Named turns come first, each shown by rows before and after it. Which turns, in which order, take the first row of each pair that follows to the second? Write the first one first, as in the answered first pair.
Lutuf (before -> after):
[-0.50  0.36  0.85 -0.01  0.42 -0.30 -0.03  1.28] -> [-0.04 -0.27  0.64 -0.39  0.77  0.44 -0.33  1.15]
[-0.24  0.93  0.37  1.98 -0.31 -0.60 -1.11  0.98] -> [ 0.71 -0.08  0.88  2.24  0.71  0.44 -0.72  1.06]
[-0.31 -1.45 -0.45  2.13  0.07  0.03 -1.12 -0.65] -> [-0.58 -1.00 -0.54  2.06 -0.27 -0.46 -1.30 -0.57]
safat (before -> after):
[-1.61 -1.84 -2.09 -0.29 -0.46 -1.91  1.30 -2.37] -> [-0.39 -1.36 -0.77 -1.86  1.36 -1.28  3.34 -0.87]
[ 1.60  0.47 -0.35 -4.27  0.34  2.18 -0.92  0.98] -> [-0.08  0.01 -2.61 -2.02 -1.66  0.68 -3.56 -0.34]
[-0.06 -1.18  0.72 -1.93 -0.02  1.72  1.60 -1.94] -> [-1.10 -1.32 -2.74  0.33 -0.32 -2.07 -0.50 -0.80]
[-1.02 -0.09  0.67  1.84 -1.30 -0.54  1.70 -1.99] -> [-0.35  0.21  0.24  1.48  0.22 -2.19  2.47  0.25]
lipaf (before -> after):
[ 0.74  0.93  0.61 -2.33  0.15  1.43 -0.67  0.18] -> [ 0.65  1.45  0.56 -1.75 -0.41  1.46 -1.27  0.19]
[ 0.79  1.48 -0.50  2.55  0.28 -0.26 -2.35  1.77] -> [ 1.51  0.53 -0.59  2.21  1.86 -0.37 -0.99  2.46]
[-0.24 -1.38 -0.48 -0.94  1.51  0.76  1.87  0.95] -> [-0.85 -0.81 -0.54 -2.16  0.52  0.91  1.65  0.22]
dezi (before -> after):
[ 0.14  0.96  0.78  2.22 -0.05 -1.48  3.03  1.20] -> [ 0.10 -1.47 -1.79  1.12  0.44 -2.36  2.72  0.32]
[ 1.50  1.27  0.80 -0.24  1.10  2.09 -1.64  1.48] -> [-0.66  3.29  1.40  0.41 -1.06 -0.45  0.32  0.52]
[ 0.26 -1.55  0.57  1.01 -0.67  2.09 -1.13 -2.28] -> [-0.09 -0.28  1.67  1.54 -1.24  2.01 -0.64 -2.18]
[-0.03  1.44  0.83 -0.96 -0.99 -0.76  0.21  1.30] -> [-0.36  0.27 -0.80 -1.58 -0.99 -1.55  0.32  0.78]
Now pairs of rows:
Each pair is 2 to 3 turns apart.
[ 0.80 -2.06  0.25 -0.64  0.99  0.77  0.70 -0.18] -> [ 0.05 -1.25 -0.18  2.32  0.12 -0.46 -0.69  0.21]
dezi safat lipaf
[ 2.21  0.25 -0.45 -1.08  3.05  0.71  0.38  2.02] -> [-0.77  2.21 -0.47 -0.92 -0.15 -2.65  2.53  0.23]
dezi dezi lipaf
[-0.63 -1.22 -1.42 -1.85  1.11 -0.60  3.98 -0.56] -> [-0.72 -1.87 -4.00 -1.20  0.05  0.32 -1.20 -1.35]
lipaf dezi safat
[-0.36  0.12 -0.33 -2.20 -0.35 -1.20  1.14  0.39] -> [-0.88  0.12  0.77 -0.84 -0.94 -0.81  1.96 -0.62]
safat Lutuf
[ 0.43 -0.16 -3.13  1.11  0.19 -1.53 -3.58  1.28] -> [ 0.09 -1.24 -2.71  1.53 -0.88  0.22 -4.00 -0.91]
lipaf safat safat
[ 1.81 -2.98  0.94 -1.80  3.24  2.23  2.63  0.10] -> [-1.39  0.27 -1.14 -5.46 -1.45 -0.06 -0.21 -1.86]
lipaf Lutuf
[-0.96  0.45  0.60  2.52 -0.51 -0.93  0.64 -0.24] -> [-0.65 -1.81 -1.34  0.71  0.26 -1.37  1.02 -0.86]
dezi lipaf lipaf
[-0.09 -1.13 -0.62 -0.27 -0.73  1.31 -1.68 -1.75] -> [ 0.32 -0.12 -1.50 -0.32  0.87 -1.84 -0.57  1.65]
safat Lutuf
[-0.17 -0.53 -0.20  1.75  0.64 -1.12  1.59  0.45] -> [ 0.13 -0.55  1.02  0.94  0.63  0.24  2.12  0.07]
safat safat safat
[ 1.41 -0.57  0.20 -0.90  2.74  1.23  0.38  0.57] -> [ 0.12 -1.46 -0.91  1.40  0.85  1.21 -1.85 -1.48]
safat lipaf
[-1.01 -1.88 -3.00  2.38  0.46 -2.77 -0.67 -0.22] -> [ 1.38  0.11  0.36  2.88  1.39  1.78 -3.30  1.41]
dezi dezi Lutuf
[-0.39 -3.32 -1.55  3.19  0.50 -1.11  0.56 -1.26] -> [ 1.68 -3.20  0.18  0.32  2.71  1.32  1.67  0.16]
dezi safat lipaf
[-0.06 -0.18  0.76  1.47  1.05 -1.51  1.40  0.72] -> [-0.57 -1.42  0.49 -0.39 -0.14 -0.10  1.07 -1.92]
dezi lipaf safat
[-0.81  0.49  1.72  0.13 -0.91  2.06 -1.11 -0.95] -> [-1.58 -1.10 -0.58 -0.78 -1.18  0.39 -0.69 -2.02]
dezi dezi
[ 0.11 -0.56 -0.67  0.11  1.62 -0.71  0.49  1.38] -> [-0.15 -0.66 -1.34 -1.37  0.92 -0.47 -0.36  0.81]
Lutuf lipaf
[ 1.20  0.01  0.52  0.41  2.26 -0.42 -0.17  2.27] -> [-0.60  1.15 -0.07  2.11 -0.09 -2.24 -0.52  1.11]
dezi safat safat
[ 0.77 -0.55  0.56  0.58  1.06 -0.08  0.42  0.73] -> [ 0.30 -1.14  0.62  0.96  0.21  0.70 -0.01 -0.61]
safat lipaf
[ 0.38  0.35  0.01 -3.07  0.06  1.33 -1.30  0.54] -> [-0.99  0.98 -1.29 -1.33 -1.24 -0.62 -2.46  0.31]
dezi safat dezi
[ 0.97 -1.86 -1.99 -1.20  2.96  1.25  0.26 -1.81] -> [-1.75  1.56 -2.43 -1.81 -0.36 -1.89 -0.03 -2.32]
lipaf Lutuf
[-0.02 -1.84  0.41  2.15  2.69 -1.84  2.43  1.05] -> [-1.94 -2.24  0.68  0.99 -1.04  0.14  0.91 -3.80]
lipaf safat lipaf
